Each row has a name. After each piece below comes the name of the row it's from, unless a question asks for something else. Each question is about the rows just above it. Places in a row count from 1.

Q_404: [112 126 162 126 112 126 126]
Q_189: [163 121 108  95 157  71 194]
Q_550: [ 85 105 144 100 177 167 174]
Q_148: [136  96 116 127 155 125 144]
Every place of [126] in Q_404:
2 4 6 7
Where in the named rows is [163]?
Q_189, 1
[ 71  95 108 121 157 163 194] is which row reordered?
Q_189
[177] is at row and place
Q_550, 5
asked: [112 126 162 126 112 126 126]
Q_404

Q_173: [121 131 122 107 133 152 126 136 126 122 117 148 119 107 115 115 148 132
 136  99 104 149 107 111 149 121 124 124 141  90 125 113 140 132]
Q_866: [127 128 130 127 127 129 129 126 130 128 128 129 127 129 128 126 127 128
 127 127 127 128 127 126 126 129 128 129 128 127 128 128 128 129]
Q_172: [125 130 124 134 125 137 125 133 123 132 126 129 129 129 134 124 129 124
 124 117 126 128 129 133 125 129 126 126 127 133 125 126 133 135]
Q_697: [121 126 107 110 133 137 131 118 137 135 142 119 137 138 116 133 122 140
 127 101 129 118 128 118 122 128 131 145 142 131 129 129 133 134]
Q_74: [141 117 140 134 121 124 134 115 134 127 119 131 121 129 127 124 125 129
 129 134 118 134 140 106 126 124 123 134 145 127 133 124 142 149]
Q_698: [128 127 128 128 128 125 128 128 128 129 128 129 124 127 129 129 128 128
 128 128 130 134 127 126 128 127 128 129 128 128 129 128 128 129]
Q_156: [115 119  65  77 139 139 130  96 136 136 160 114 140 145 103 147 126 152
 109  64 135 100 123 111 124 138 117 137 154 146 132 124 131 140]
Q_474: [131 126 104 114 131 114 122 122 111 113 131 133 116 119 125 142 135 132
 109 114 131 114 124 130 138 133 106 104 121 140 128 122 129 128]
Q_684: [138 130 140 135 122 114 114 132 131 113 128 111 124 104 129 133 116 125
 114 128 131 122 131 142 109 114 127 133 121 106 104 131 122 119]
Q_558: [121 130 107 110 133 137 131 118 121 135 142 119 137 138 116 133 122 140
 127 133 121 118 128 130 142 134 134 130 105 115 121 139 136 133]
Q_823: [119 124  94 100 134 144 141 109 142 141 150 116 145 144 110 134 123 142
 126  91 133 116 128 115 120 132 131 147 151 135 132 128 130 134]
Q_277: [125 129 122 133 125 133 125 132 124 132 124 127 130 123 136 124 130 123
 123 119 126 117 133 136 127 127 123 130 125 133 126 130 134 134]
At which places does Q_684 hold [104]?
14 31
Places of [141] in row Q_823:
7 10
Places of [133] in row Q_558:
5 16 20 34
Which row holds [125 130 124 134 125 137 125 133 123 132 126 129 129 129 134 124 129 124
 124 117 126 128 129 133 125 129 126 126 127 133 125 126 133 135]?
Q_172
Put [104 104 106 109 111 113 114 114 114 114 116 119 121 122 122 122 124 125
 126 128 128 129 130 131 131 131 131 132 133 133 135 138 140 142] back in order: which row is it?
Q_474
Places of [121] in row Q_558:
1 9 21 31

Q_549: [117 104 176 147 115 138 130 139 123 138]
Q_171: [112 131 166 134 134 134 117 127 118 132]
Q_543: [134  96 167 153 103 139 123 129 127 118]
Q_197: [137  98 179 160 110 136 114 117 132 130]
Q_640: [126 120 172 146 134 128  90 122 133 126]
Q_936: [143 104 179 159 121 129 121 124 136 140]
Q_833: [147 110 153 135 130 128 108 134 139 125]
Q_396: [119 106 183 143 107 125 109 113 127 127]
Row and place of [108] in the named rows:
Q_833, 7
The value that Q_396 holds more than once:
[127]
Where in the named rows is [106]?
Q_396, 2
[107] is at row and place
Q_396, 5
Where in the named rows is [159]?
Q_936, 4
Repeated in Q_171:
[134]
Row and place of [124] in the named rows:
Q_936, 8

Q_931: [156 132 114 166 165  77 145 173 152 177  75 107 180 112 164]
Q_442: [138 135 161 155 145 130 135  94  94 149 144 135  82  75 142]
Q_805: [137 150  90 157 107 124 102 131 141  80 144 118 135 135 115]
Q_591: [151 108 106  92  97 157 151  95 167 151 151 145 119 178 130]
Q_76: [136 162 113  75 118 136 112 106 177 136 168 107 171 136 136]
Q_497: [177 108 145 157  95  97 119 130 122 151 151 106 167  92 108]
Q_609: [ 80 114 160 167 148  99  79 119  83 117 136 181 178 118 146]
Q_163: [145 114 171 122 166 156 178 178 101 173 140 163 111 154 115]
Q_209: [101 117 136 113  90 148 141 130 173 140  86 101 126 116 171]
Q_11: [ 79 107  79  84  79 110 102  79 169 137 116 140 108  85 112]
Places of [79] in row Q_11:
1 3 5 8
Put [142  75  82 135 144 149  94  94 135 130 145 155 161 135 138] back in order: which row is it?
Q_442
Where in the named rows is [85]?
Q_11, 14
Which value appears more than once in Q_76?
[136]
Put [ 92  95  97 106 108 119 130 145 151 151 151 151 157 167 178] back in order: which row is it?
Q_591
Which value appears more than once in Q_591?
[151]
Places of [171] in row Q_163:
3

Q_852: [ 96 127  99 119]
Q_788: [186 131 188  70]
Q_222: [170 130 174  83]
Q_847: [118 130 130 118]
Q_95: [128 128 128 159]
Q_29: [ 98  97 128 160]
Q_175: [180 131 178  80]
Q_621: [ 75 127  75 181]
Q_207: [180 131 129  80]
Q_371: [143 129 141 127]
Which row holds these entries in another order? [ 80 129 131 180]
Q_207
At which places does Q_847 hold [118]?
1 4
Places of [128] in row Q_95:
1 2 3
Every place of [119] in Q_852:
4

Q_626: [128 190 127 171 129 171]
Q_52: [174 173 128 173 128 173]
Q_191: [120 121 121 121 122 121]
The value that Q_191 holds more than once:
[121]
Which value appears more than once in Q_626?
[171]
asked: [120 121 121 121 122 121]
Q_191
Places of [173] in row Q_52:
2 4 6
[122] is at row and place
Q_191, 5
Every place of [128] in Q_52:
3 5

Q_529: [ 72 160  95 163 104 155 171 135 146  75 120  93 130 147  94 121  97 174
 177 182  92  90 107 112 133 121  94  95 137 157 170 140  73  78  78 125
 165 159  88 117 112  97 122 175 150 112 127 109 162 149 104 129 166 116
 173 134 124  94  84 121  90]
Q_662: [123 146 139  79 149 169  87 142 160 166 146 146 136 165 178 123  99 176
 118 177 166 130 178 184 113 154  80 101  86 183 135 162 167 146 131  90
 146 153 102  95 113  90  96  87 180 135 175  98  91 149 117 134  76  94
 111 113 148  79 114 159 164]
Q_41: [ 82 171  81  82 155  97 100 102 126 146 124 123 153  90 113  86 121 165
 117 137 126 100 157  82  85  96 127  84 139 162 163 147  90  89 147  91
  85 164 134 101  82 129  84  89 160 133  78 144 138  80  89 131 169 150
 114 109 142 133  96  81 151]
Q_211: [157 177 112 118  84  98 111 167  93  90 180 113 113 166  78 117  86 142
 109 129 148 169 135  94 105  84  76 151 134 120  78 111 152  84 138  74
 159 112  82  88  97 143 145 136 180 145 150  80 155  86 133 179 181 117
 177 157 162  90 152  87  79]
Q_731: [171 148 169 139 160 164 130 165  81  92 107 147  96  78 159 116 164 175
 158 131  82 178 126  81 143 177 171 152 177 133  75 144 149 141 108 142
 128 105 165  92 135 168 151 112 140 156 174 178 138  94 161 165 145  73
 128 138  87 175  81 158 134]
Q_581: [112  95  86 167 131 134 148 168 109 137 122 152 107 151 137 144 150 175
  96  95 166 166 146 115  77  84 127  74 136  95  82 156  97 108 111 176
 101 172 177 155 168 114 177 160 160  84 106 144 128 154  93  75 160 145
 122  86 151  90  93 133 109]
Q_819: [ 82 171  81  82 155  97 100 102 126 146 124 123 153  90 113  86 121 165
 117 137 126 100 157  82  85  96 127  84 139 162 163 147  90  89 147  91
  85 164 134 101 120 171 105 182 177  86 100  89 118  84 149 142 171 158
  80 177 161 144 105 119 174]
Q_941: [136 138 137  89 109  76 128 145  97  91 137 145  99  79  95 132 154 157
 150 128 155  89 156 140 133 135 166  80 134  82 161 183 158 172  91  90
 100  90 179  74 130 142 121 140 122  85  88 136 149 145 126  85  94 140
 140 162 133 149 166 184 177]
Q_967: [110 120 118  82 141 179 176 118 146  81 175 177 121 153 124 146 170 123
 144 136 168 104 134 134  73 161 170 160  75 127 113 108  82  89 159 151
 129 147 117 159 121 108  82 173 117 162 142 162 153 131 156  83 129 106
 114 139 111 126 131 126 135]
Q_259: [106 100 103  96 163 110 163 140 185  83 111 143 184 113 138  72 161 167
 110 122 144 170  85 150 184  79 158 173 146 168  90  77  95 132  97 146
 162 146 133 164 178 167  94  94  78 165 114 183 177 153 176 140  90 105
 109  89  85  85 116 122  86]
Q_378: [ 93 118 100 183 108  80 130 119 170  72  86 144 148  74 182 176 105 127
 157  76 172 170  96 146  94 164 151  93 149 182  95  95 174 136 147 106
 108 159  88  87 176 164 169 152 130 149 102 150  96 154 122  80  79 144
 134  82 109 108 110  93 153]
Q_65: [ 96 161 104 180 122 183  94 174 172  88 144 127  98 102 170  79 145 173
  94 180 133 131 131  96 165  87 140  86 151  97  76  88 129 109 129 161
 126 176 117 151 167 152 127 111  80 118  81 136 121  97 111 147  93 169
 180 117 103 114 159 182 106]
Which row holds these entries in another order? [127  90 171 120 113 153 161 117 171 100  89 174  84  82 118  86 147 158
 119 171 182  82 105 165 157 177  81 177  82 164  85 162 134 146 142 149
 100 163 137 123 139 124  91  90  85 144 101 121  80 102 126  96  97  84
 126  86 105 155  89 147 100]
Q_819
[171 148 169 139 160 164 130 165  81  92 107 147  96  78 159 116 164 175
 158 131  82 178 126  81 143 177 171 152 177 133  75 144 149 141 108 142
 128 105 165  92 135 168 151 112 140 156 174 178 138  94 161 165 145  73
 128 138  87 175  81 158 134] is in which row?
Q_731
asked: [110 120 118  82 141 179 176 118 146  81 175 177 121 153 124 146 170 123
 144 136 168 104 134 134  73 161 170 160  75 127 113 108  82  89 159 151
 129 147 117 159 121 108  82 173 117 162 142 162 153 131 156  83 129 106
 114 139 111 126 131 126 135]
Q_967

Q_604: [131 131 131 129]
Q_460: [141 154 129 128]
Q_102: [129 141 129 154]
Q_666: [188 127 128 185]
Q_104: [182 127 127 127]
Q_7: [132 127 146 180]
Which row holds these entries in another order? [128 129 141 154]
Q_460
Put [129 129 141 154] back in order: which row is it?
Q_102
At which places does Q_604 hold [131]?
1 2 3

Q_253: [132  98 142 144 111 112 120 129  99 141  69 125 141 105 109 128 102 133
  95 130 107 102 130 105 160 119 100 101  93 125 142 142 134 102 109 142
 142 107]
Q_485: [130  98 142 143  98 110 116 123 114 137  77 129 141 103 118 129 111 129
  89 135 108 115 126 110 152 122 111 113 100 118 128 151 136 112 105  98
 141 110]
Q_849: [130  98 142 143  98 112 116 123 114 137  77 129 141 103 118 129 111 129
  89 135 108 115 126 110 152 122 111 113 100 118 128 136 136 112 103 147
 127 145]
Places of [152] in row Q_849:
25
Every place of [142] in Q_253:
3 31 32 36 37

Q_721: [ 87  92 124 144 113 141 105 132 114  95 158 121  94 139 157 130  90 127
 144 143 129 124 144 132 135  90 130 142 137 127 161]
Q_281: [123 135 135 142 105 130 122 137 128 125  96  97 121 139 171  95 155 144
 136 126  91  87  94 150 120  97 144 137 103  97 131]
Q_284: [125 147 127  76 126  91 143 119 133 101 120 117 149 124 141 111 144 159
 134 105 136 104  84 117 186 120 175 122 112 169 157]
Q_759: [139 142 185 109 150 107 136 116 135 100 125 122 144 137  99 145 135 118
 145 125 192 163 192 124 160 140 135 104 119 129 122]
Q_282: [144  96 150 136 142 137 137 130 135 105 144  97  97 122 144 155 137  94
 137 135 144 171 139 125 144 126  91 120 128  95 137]
Q_369: [116 120 140 108 161 112 119 116 166 170  91 112 121 117  99 141 123 110
 108 103 134 148 113 117 132 171 117 143 111 117  89]
At which places does Q_281 hold [122]?
7
Which row holds these entries in another order? [ 91  94  95  96  97  97 105 120 122 125 126 128 130 135 135 136 137 137
 137 137 137 139 142 144 144 144 144 144 150 155 171]
Q_282
Places of [135] in row Q_759:
9 17 27
Places of [117] in row Q_284:
12 24
asked: [116 120 140 108 161 112 119 116 166 170  91 112 121 117  99 141 123 110
 108 103 134 148 113 117 132 171 117 143 111 117  89]
Q_369
Places of [144] in row Q_282:
1 11 15 21 25

Q_375: [105 151 106 148 118 114 121 125 124 136  97 121  94 134 157 118 115 111
 129  94 149 100 115 147 103 160 138  94  94 135 134 157 127  93]
Q_316: [122 128 106 118 160 130 123 141 144 107 123 154 123 127 121 129 124 114
 117 133 122 114 149 116 135 126 100 147 146 125 123 140 135 133]
Q_746: [ 85 151  89 114 170 106 106 168 131 131  93 140 117 160 144 146 136 118
  88 148 120 133 130  86 145 120  87 136 120 113 135 120 150 112]
Q_130: [142 133 162 161  85 160 150 128 127 132 148 113 144 113 125 104 115 135
 155 134 155 127 121 149 117 142 174 118 142 128 140 146 127 141]
Q_302: [145 110 124 113 129 107 129  78 128 154 139 122 145 146 146 157 162 147
 124 110  87 150 113 140 132 102 120 126  91 149 116  98 126 108]
Q_556: [118 124 105 106 151  97 115 111 125 149 115 127 134 157 148 160 157 136
 103 121  93 147 118 115 138 106 100 129  94 135 121  98 134 105]
Q_851: [123 128 102 118 175 148 118 144 150 108 120 161 102 133 124 138 131 113
 113 133 118 117 157 113 141 129  94 153 148 128 124 140 137 138]
Q_456: [109 149 116 139 132 143 131 153 141 122 125 140 124 139 136 117 121 123
 119 152 135 121 128 113 134 120 121 137 139 118 138 146 152 120]
[134 105 118 124 105 106 151  97 115 111 125 149 115 127 134 157 148 160
 157 136 103 121  93 147 118 115 138 106 100 129  94 135 121  98] is which row reordered?
Q_556
asked: [118 124 105 106 151  97 115 111 125 149 115 127 134 157 148 160 157 136
 103 121  93 147 118 115 138 106 100 129  94 135 121  98 134 105]
Q_556
Put [105 134  98 121 135  94 129 100 106 138 115 118 147  93 121 103 136 157
 160 148 157 134 127 115 149 125 111 115  97 151 106 105 124 118] back in order: which row is it?
Q_556
asked: [142 133 162 161  85 160 150 128 127 132 148 113 144 113 125 104 115 135
 155 134 155 127 121 149 117 142 174 118 142 128 140 146 127 141]
Q_130
asked: [109 149 116 139 132 143 131 153 141 122 125 140 124 139 136 117 121 123
 119 152 135 121 128 113 134 120 121 137 139 118 138 146 152 120]
Q_456
[125 104 115 135 155 134 155 127 121 149 117 142 174 118 142 128 140 146
 127 141 142 133 162 161  85 160 150 128 127 132 148 113 144 113] is which row reordered?
Q_130

